In the rows, zero is written as 128.
One turn sends every row of this set to another row. A few are shown first. Where does it send the rows asked after them?
Roz: [129 144 171 131 114 138 135 128 107 147 143 144 150 115 122 160  74 115
 154 114 150 153 142 138 157 101 179 121 146 103 122 167 142 122 114 120
 101 118 129 136 129 163]
Sef: [144 172 141 115 156 135 162 148 148 114 133 154 197 105 155 141  97 154
 148 125 104 142 138 148 125 107 116 118 121 170 129 114 137 133 149 101
 116 127 127 156 105 121]
nogo: [141 169 136 113 160 135 163 146 151 124 138 157 199 116 142 136 102 145
 155 134 104 141 131 159 125 114 113 115 118 177 140 114 139 132 159  96
 118 128 125 149 104 120]
fakez: [117  85 130  99 112 134 132 152 130 161 118  71 131 103 129 133 156 112
 118 135 111 145 125 112 126 178 113 139 142 120 113  95 126 157 115 140
 121  71 151 103 137 122]
fisu: [115  83 125  98 113 137 130 158 131 163 118  73 131 101 126 133 163 114
 116 137 109 137 122 116 130 174 110 130 141 117 115  98 131 157 115 134
 121  76 149  96 136 118]
Derat: [105 119 126 125 135 147  63  79 151 117 144 118 110 147 138  99 124 117
 149 137 145 109 160 121  93 143 108 109 125 131 142 113 105 109 171 110
 130 149 127 157 139 115]
mora: [142 170 138 115 158 137 161 152 149 115 135 156 197 105 151 141 104 154
 148 127 103 137 136 152 128 104 115 110 121 168 133 115 142 133 152  98
 116 130 126 151 103 118]
Duf: [132 140 101 139 128 124 124 110  80 143 112 138 127 123 111 125 143  86
  93 153 111 160 114  94 119 159 112 124 114 116 134  99  99 148 116 171
  91 103 145 127 161 134]
tez: [109 123 131 128 130 147  61  81 146 102 137 116 107 134 153 105 118 129
 140 124 142 109 169 104  95 133 110 110 128 120 129 113 103 111 159 116
 126 148 130 166 141 115]
sapob: [116  84 128  97 114 135 131 152 132 165 119  72 131 106 126 131 158 110
 118 139 112 144 123 117 125 181 111 138 140 121 115  96 127 157 118 137
 122  72 150  99 137 121]
kivav: [144 170 139 115 159 132 164 142 150 123 136 155 198 117 146 137  97 146
 155 132 106 147 133 154 122 116 115 122 119 179 138 112 134 132 156 100
 118 125 126 156 106 123]
Ziru: [102 117 122 123 134 150  61  85 152 116 143 120 111 142 137 101 133 120
 147 137 142 100 159 125  98 135 105  97 126 126 143 116 110 111 170 106
 128 155 126 150 137 111]
nim: [129 136  97 137 132 125 124 110  83 155 117 141 129 131 100 120 150  78
  98 161 112 156 107 106 119 163 109 118 111 121 143 100 102 146 124 165
  94 109 142 118 160 133]
sig: [151 130 115 159 133  91 152 101 164 127 125 122 117 117 163 116 158 123
 160 141 139 105 133 152 162 137 127 161 124 132 116 162 158 123 149 104
 144 172 116  95 120 124]
puget: [107 122 131 127 132 144  64  77 149 110 139 117 108 143 146 102 117 121
 146 130 144 115 165 111  93 141 110 115 126 129 135 111 102 110 165 115
 129 147 129 164 140 117]
Lat: [121 135 158 126 121 144 132 138 112 159 152 148 153 120 105 156  94 106
 159 127 149 135 130 160 163  99 174  99 145 104 137 173 153 121 125 106
 102 131 122 114 124 156]
kubo: [116  84 128  99 111 138 130 157 131 160 118  72 131  99 130 135 160 117
 114 134 109 139 124 113 129 173 110 131 142 115 112  98 131 157 113 138
 119  74 150  99 136 119]
Mul: [125 139 163 130 116 143 132 137 107 148 147 146 150 112 117 159  86 116
 152 117 147 140 139 147 163  94 176 104 146  97 125 170 150 123 116 113
 100 127 126 124 126 156]
nudur: [145 172 142 116 158 133 164 143 149 118 134 155 197 112 151 139  93 150
 152 128 105 147 137 148 122 113 117 124 121 174 133 112 134 132 152 102
 118 123 127 159 106 123]
ren: [156 137 127 165 129  85 156  93 159 115 117 116 113 114 179 119 139 131
 156 130 141 121 144 133 154 139 134 181 127 133 102 156 147 123 138 115
 143 161 121 115 124 130]
nipid: [153 131 118 160 135  86 156  93 165 131 125 120 118 125 162 113 150 118
 165 143 142 115 134 151 156 147 129 174 124 140 118 158 151 123 151 107
 146 167 116 102 121 128]
pup: [129 140  96 139 127 134 117 127  77 136 112 140 125 106 113 131 157  98
  83 146 105 139 114  97 131 139 109  99 117 100 130 106 112 149 110 164
  86 116 144 115 158 124]
lafub: [104 119 123 124 132 152  59  91 149 108 141 119 109 132 142 105 133 126
 141 129 140  95 162 118 102 127 107  93 127 118 137 117 113 110 165 107
 126 158 127 150 136 109]
duna: [132 141 101 141 126 128 120 118  77 134 110 138 124 111 118 130 146  96
  85 145 108 152 118  88 125 148 112 115 115 105 127 102 104 148 109 171
  88 108 146 126 160 130]
dules: [156 136 124 165 128  89 152 101 158 112 118 118 113 105 181 122 147 136
 151 128 137 109 144 135 160 129 132 169 128 125 101 161 153 125 136 112
 141 167 121 109 121 126]
Tibip: [129 143 172 131 117 133 139 120 110 155 146 144 151 128 117 154  68 104
 161 122 154 161 138 143 150 114 180 131 144 115 129 163 136 121 122 120
 105 114 128 138 130 166]
dofe: [107 123 128 126 129 151  59  89 146 101 138 117 106 129 151 108 126 132
 138 124 139  99 167 110 100 126 109  99 128 116 130 116 110 111 159 111
 125 154 129 158 138 111]
dovok: [115  84 126  98 114 137 130 155 133 165 120  73 133 105 125 132 161 111
 119 138 110 141 121 117 128 178 110 133 140 120 117  97 129 157 117 135
 122  73 149  96 136 120]
Kabof: [153 133 117 162 130  93 150 106 161 118 122 120 116 107 173 121 155 132
 153 134 137 102 139 144 164 128 128 160 127 125 107 163 159 123 142 106
 142 173 117  99 119 122]
kipul: [156 135 124 162 132  83 157  89 162 125 121 118 116 123 170 114 141 121
 163 139 143 123 140 141 152 148 132 184 125 141 111 155 146 122 146 113
 146 161 119 113 123 131]
lan: [117  85 130 100 111 135 130 155 131 160 117  71 130  99 131 135 157 115
 114 133 110 143 125 111 127 175 112 137 142 116 111  96 128 157 112 139
 121  73 151 101 137 120]
Sumu: [121 134 160 125 124 140 136 129 114 169 154 147 156 133  97 149  89  96
 167 134 153 145 126 165 156 113 173 111 142 116 144 169 147 121 133 107
 107 128 122 116 125 160]
nevid: [125 134  89 136 130 135 117 127  81 145 116 142 129 114 102 126 165  90
  89 156 106 135 106 109 131 144 106  94 115 105 139 107 116 150 118 158
  89 120 142 105 156 123]
lerum: [141 169 135 114 160 137 161 151 151 122 137 157 199 110 145 138 105 149
 151 131 103 136 132 158 127 107 113 110 120 172 139 116 142 133 156  95
 116 132 125 148 102 118]
Sode: [125 134  91 135 133 130 120 120  84 155 118 143 130 124  95 121 161  79
  96 163 109 143 103 114 126 156 106 103 112 115 147 104 111 148 125 158
  92 117 139 107 157 127]
pofa: [125 139 167 127 122 134 139 120 114 167 151 145 154 136 104 150  76  96
 168 131 156 158 131 156 150 120 177 127 142 120 139 164 139 120 130 114
 106 117 124 128 128 167]

mora goes to lerum
fakez goes to lan
Where do these go?
duna goes to pup
dofe goes to lafub
nipid goes to kipul
Lat goes to Sumu

One turn sends every row of this set to another row. A few are shown first. Where does it send the rows asked after them?
Lape: [129 168  91 137 132  97 159 120 173 111 112 108 119 128]
fuso: [160 156 141 126 116 154 122 113 150 159 150 122  84 119]
Munu: [105 125 152 132  92 134 134 109  81 114 110 129 118 118]
Mag: [111 119 147 140 102 119 134 104  81 100 106 124 124 114]
dad: [110 156 138 114 122 146 138 102 127  64 122  94 122 136]
daz: [109 122 153 126  93 131 135 106  86 105 120 112 110 107]
tegug: [144 161 165 144 114 137 110 137 153 122 153 115 154 167]
Vodi: [160 119 121 147 108 144 103 132 163 115 117 148 131 101]
bado: [136 143 172 118 122 125 156  63 119 115 119 103 130 133]
tam: [137 160  93 129 142  89 153 122 173 115 108 118 118 137]
Viza: [100 147  96 119 103 116 146 154 131 155 152 100 121 116]
gar: [ 93 144 105 134  97 116 154 149 130 152 152  95 119 112]
mev: [ 99 154 134 116 125 162 139 107 129  72 121 106 117 143]
dabe: [ 97 156 137 121 139 164 119 106 125  78 123 110 107 131]
butam: [165 123 126 142 103 127 103 122 162 104 118 145 135 103]
Melo: [114 103 145 144 124  79 159 120 157 154 139 122 142 143]
nemuf: [131 141 164 118 139 142 143  54 135 117 109 116 147 123]
bipuz: [117 106 142 155 120  80 155 113 155 149 147 114 143 149]
sibe: [109 134 122 103 158 115 103 135 116 143 144 135 181 124]
famus: [106 175 135 123 175  98 119 115  98 152 121 130 120 134]
Nepag: [ 94 150 143 121 134 152 143 108 118  76 137  95 122 143]
norap: [133 142 164 116 127 138 159  61 128 123 106 116 140 133]
Viv: [140 154 168 150 110 131 104 133 148 122 162 124 149 162]
dorot: [104 133  92 124 108 123 150 149 132 156 148  94 116 113]
siguf: [118 176 138 115 181 100 117 131 107 147 127 138 114 131]
zile: [143 154  87 138 132  90 149 117 170 113 113 113 119 136]
Gudo: [138 155  86 134 138  91 153 124 165 112 105 110 130 136]
Balo: [104 131 159 137 102 133 116 100  75 123 112 127 125 115]
Roko: [119 166 122 107 183 110 110 128 113 153 129 138 110 140]
siti: [161 151 151 130 117 152 127 118 145 165 140 121  86 119]
Mobor: [116 108 145 153 130  79 162 121 149 154 142 112 136 151]
sotas: [135 143 151 113 134 137 164  62 118 121 111 102 128 119]
deg: [147 153 158 154 116 129 105 131 155 125 162 112 152 165]
Bis: [ 96 138 121 108 162 117 116 115 129 128 132 120 189 107]
Tovo: [126 174 131 118 181 102 107 118 110 134 123 150 125 141]
neve: [156 155 148 140 127 157 120 119 148 171 143 128  92 127]
kon: [107 142 129 105 159 115 112 133 125 135 140 128 187 105]
geli: [162 149 140 136 118 150 122 114 145 169 151 118  89 120]
rusom: [108 102 144 114 181 122 115 114 139 135 146 154 115 112]
sonus: [165 119 116 148 106 130 101 130 160 105 120 137 130 104]
fef: [106 145  91 128 101 119 144 143 131 155 157  96 116 118]
fidoz: [118 101 126 107 185 114 114 117 145 135 126 152 125 110]
funim: [110 107 136 114 185 115 122 123 147 129 132 148 115  97]
navar: [110 142 115  96 154 131 104 125 118 137 144 136 176 101]
zose: [114 113 147 155 121  75 165 112 158 144 135 118 140 138]
nela: [160 119 126 141 100 136 103 133 158 103 113 138 133 104]
Vudeb: [ 92 108 129 118 182 118 121 114 137 126 127 138 104 100]
nafaf: [143 159 156 155 117 139 103 138 155 126 148 126 160 161]

zose goes to Vodi
Tovo goes to sotas
dad goes to Roko
Where do these go?
fef goes to deg
Balo goes to Bis
norap goes to funim
Melo goes to nela
fuso goes to Mobor

One turn sends every row of this set to another row. A few are shown first. Where does it send the rows asked after them?
giv: [106 158 144 130 153 103 106 149 150 110 127  56 150 176  98 128 150 143
 158 143 126]
dufi: [ 98 137 139 101 146 152 159 148 133  97  91 116 154 115 122 130 133  63
 166 152 150]
karol: [124 122 140  70 128  97 116 132 139 109 141  82 151 154 162 106  97 102
 140 100 186]
gino: [142 115 103 127 111 108 144 133 156 143 113 116 131 128 109 106 182  74
 164 136 149]
manob: [ 94 158 100  91 118 102 173 115 153 149 116 107  99 139 123  94 131 151
 125 124 177]
veg: [125 162 138  99 103  92 154 109 146 148 123 110  97 123 113  98 151 165
 146 159 169]
Lovag: [126 129 167 111 131 140 147 144 136 108  88 116 145 131 126 112 138  58
 179 159 146]
ravid: [ 93  95 148 141 134 111 157 126 144 104 110  81 146 127 170 131 127 152
 151  86 125]
kap: [109 129  72 121 111 112 155 142 145 129 112 110 148 113 110 130 175  82
 153 140 166]
kegu: [132 134 173 126 145 126 152 130 147 118  79 106 164 130 133 122 115  71
 180 142 167]
Moko: [ 82  95 138 123 132 129 157 142 136  94 118  85 146 109 161 140 147 161
 146 117 112]
kefo: [127 119 149  48 126 123 115 135 137  88 164 100 158 121 124 127 132 132
 148 153 155]
Tupit: [116 107 132  48 148 128 135 131 159 102 154  97 164 142 134 118 105 124
 131 112 164]
fotuf: [159 118 119 140 131  96 145 124 173 160 102 103 155 115 116 118 163  99
 164 134 168]
buno: [ 88 158 120 125 158 107 111 159 146 111 121  53 141 184 110 120 144 126
 146 123 128]
saz: [ 95 168 132 133 154  95 103 153 141 109 121  49 146 172 110 129 144 135
 154 131 137]
kav: [134 135 159  69 106  94  97 137 118  95 151  85 144 131 152 113 125 111
 156 141 177]
sola: [104 142 145 115 159 138 163 135 145 108  82 106 172 114 128 139 110  75
 169 135 171]
Filas: [111 172 120 106 107  81 156 110 141 151 112  98 101 128 132  99 132 155
 138 136 190]
zeka: [127 133  88 133 132 101 155 132 161 146 101  97 172 100 118 143 156 108
 154 139 185]
misup: [ 99 147 132 122 157 114 113 155 157 113 126  60 144 187  99 119 150 136
 149 135 117]
rol: [108 148 116  83 114 113 171 113 158 145 128 120  97 134 105  93 149 161
 132 147 156]
fozir: [102  97 162 148 101  99 142 132 126 100 111  80 132 139 175 119 140 138
 162 105 125]
kelo: [121 170 150 110 134  94 167 154 133  82 148 140 128 104 113  96 129 149
 147 100 143]
gabu: [ 91  97 153 130  99 117 143 147 117  89 118  86 134 121 166 129 160 148
 158 136 111]
Nir: [114 151 147 115 108  92 191 161 148  89 138 137 159 149 117  92 110 157
 142 115 161]
Fam: [133 168 149 104 143  94 150 187 127 110 124 122 117 100 151  78 132 146
 130 122 144]
serav: [125 147 145 108 115  92 174 194 142 115 113 119 147 145 155  73 113 153
 125 137 161]

gabu goes to Moko
Lovag goes to dufi
Filas goes to veg
Where do these go?
zeka goes to fotuf
karol goes to kav
serav goes to Fam
saz goes to giv

One turn sends every row of this set to another row. A few are shown first. Where does it send the rows asked after them?
nur: [107 163  97 172 135  91 102  94 100 116 128 128 133 128 139]
vetup: [152  97 109 134 116 115 131 173 123 141 115 129 113 104 168]
zud: [ 96  73 118 122 119 127 134 101  99 148 101 113 135 119 147]
mozo: [132  85 110 134  90 126 109 156 132 117 130 119 126 132 181]
lelam: [148 100 146 173 148 139 115 135 126  91 127 117 148 163 150]
lubo: [121 151  90 165  99 131  60 106 107 105 115 111 117 114 142]
Pofi: [130 120  69 116 132 148 115 164 130 126 130 120  94 123 103]
muven: [143 174 103 132 128 109  92 131 132 110 120 166 121  98 136]
lega: [140 103 104 133 106 128 101 165 105 118 135 103 157 139 184]
Bok: [164 148 131 151 140 139  87 108 115 127  90 154  96 114 133]
rinuf: [105  89 126 138 115 123 115  86 101 154 119 142 119  83 138]
Mamar: [149 111  98 139 147  95 110 112 131 148 103 115 113 104  89]
Leg: [133 143 111 158 115 161 113 127 120  80 153  93 159  97 117]
Vesi: [158 125 141 123 124 140 104  99 118 110 133 110 186  94 121]
vozol: [125  87 113 182 164 127 114 155 122 106 148 118 133 148 125]
kab: [120 107 134  96 136 179 114 124 116 107  89 139 146  99 127]
dira: [123  90 124  85 151 154  96 138 107 129  96 145 161 102 129]
Liva: [109 131 129 135 149 170  88 124  90 101  77 137 148  89 135]
Nat: [126 146 107 136 180 104 134 119 112 135 110 154 121 123 103]
botus: [104 167  85 138 148 140 119 151  96 111 121 149 108 144 149]
Gativ: [138 113 130 141 121 140  97 105 140  82 127  98 178 101 109]
lati: [103 146  61 121 125 100 122 136 123 125 142 124 128 105 112]
tuni: [108 139  82 162 144 152 117 126  84 119 115  89 110 155 126]
fosu: [138 103 145 163 151 148  80 123 110  98 147 135 161 155 148]
gibud: [107  76 115 114 123 137 135 113  94 157 147 120 141 132 146]

tuni goes to Mamar
botus goes to Nat
lelam goes to zud
Where do these go?
Vesi goes to lega
Liva goes to vozol

